500 stands for zero in the data rows.
Here are some points:
[386, 609, 494, 416, 490, 549, 506, 566]
[488, 629, 570, 470, 382, 452, 510, 639]
[506, 414, 575, 520, 481, 556, 423, 468]
[355, 676, 438, 382, 529, 538, 535, 568]
[531, 759, 473, 364, 553, 380, 587, 484]
[624, 365, 643, 569, 432, 487, 433, 447]
[509, 509, 601, 415, 541, 522, 444, 389]
[488, 507, 654, 413, 488, 557, 414, 429]
[474, 583, 520, 417, 550, 495, 500, 460]
[569, 455, 590, 582, 373, 489, 481, 584]
[704, 501, 611, 570, 387, 365, 527, 517]
[595, 548, 489, 531, 479, 404, 549, 514]
[541, 541, 429, 519, 527, 432, 564, 499]
[478, 596, 482, 468, 475, 476, 533, 567]
[544, 487, 444, 506, 555, 453, 529, 443]
[442, 555, 410, 488, 554, 499, 535, 508]
Here are 16 more points, each followed by its number:
[548, 301, 347, 615, 620, 492, 523, 395] 0
[574, 269, 302, 612, 690, 466, 525, 314] 1
[516, 347, 569, 461, 610, 559, 417, 288] 2
[393, 366, 452, 539, 542, 619, 455, 486] 3
[573, 348, 665, 477, 528, 539, 399, 322] 4
[469, 414, 496, 506, 545, 548, 463, 445] 5
[382, 483, 413, 616, 376, 567, 538, 732] 6
[505, 363, 381, 602, 541, 506, 517, 489] 7
[482, 438, 536, 507, 507, 553, 457, 472] 8
[612, 376, 449, 649, 476, 438, 535, 510] 9
[402, 552, 391, 481, 539, 529, 542, 548] 10
[483, 549, 734, 511, 241, 558, 433, 702] 11
[596, 630, 491, 460, 524, 376, 562, 470] 12
[485, 422, 380, 566, 565, 490, 534, 491] 13
[536, 454, 316, 553, 642, 437, 569, 412] 14
[631, 401, 339, 721, 456, 381, 608, 602] 15
Which of these numbered points is nearest to each point below, ignoring the direction in which the first points spread most? Its number follows each.
[656, 784, 398, 393, 614, 250, 658, 412] > 12
[547, 376, 447, 561, 546, 492, 496, 430] > 13
[578, 537, 555, 596, 335, 441, 541, 658] > 6
[549, 522, 680, 577, 244, 500, 474, 703] > 11
[658, 784, 393, 383, 606, 256, 667, 410] > 12
[544, 463, 427, 649, 380, 421, 561, 678] > 15
[594, 686, 615, 383, 478, 397, 514, 464] > 12
[401, 557, 388, 480, 544, 528, 540, 545] > 10
[570, 244, 692, 453, 608, 588, 345, 189] > 2
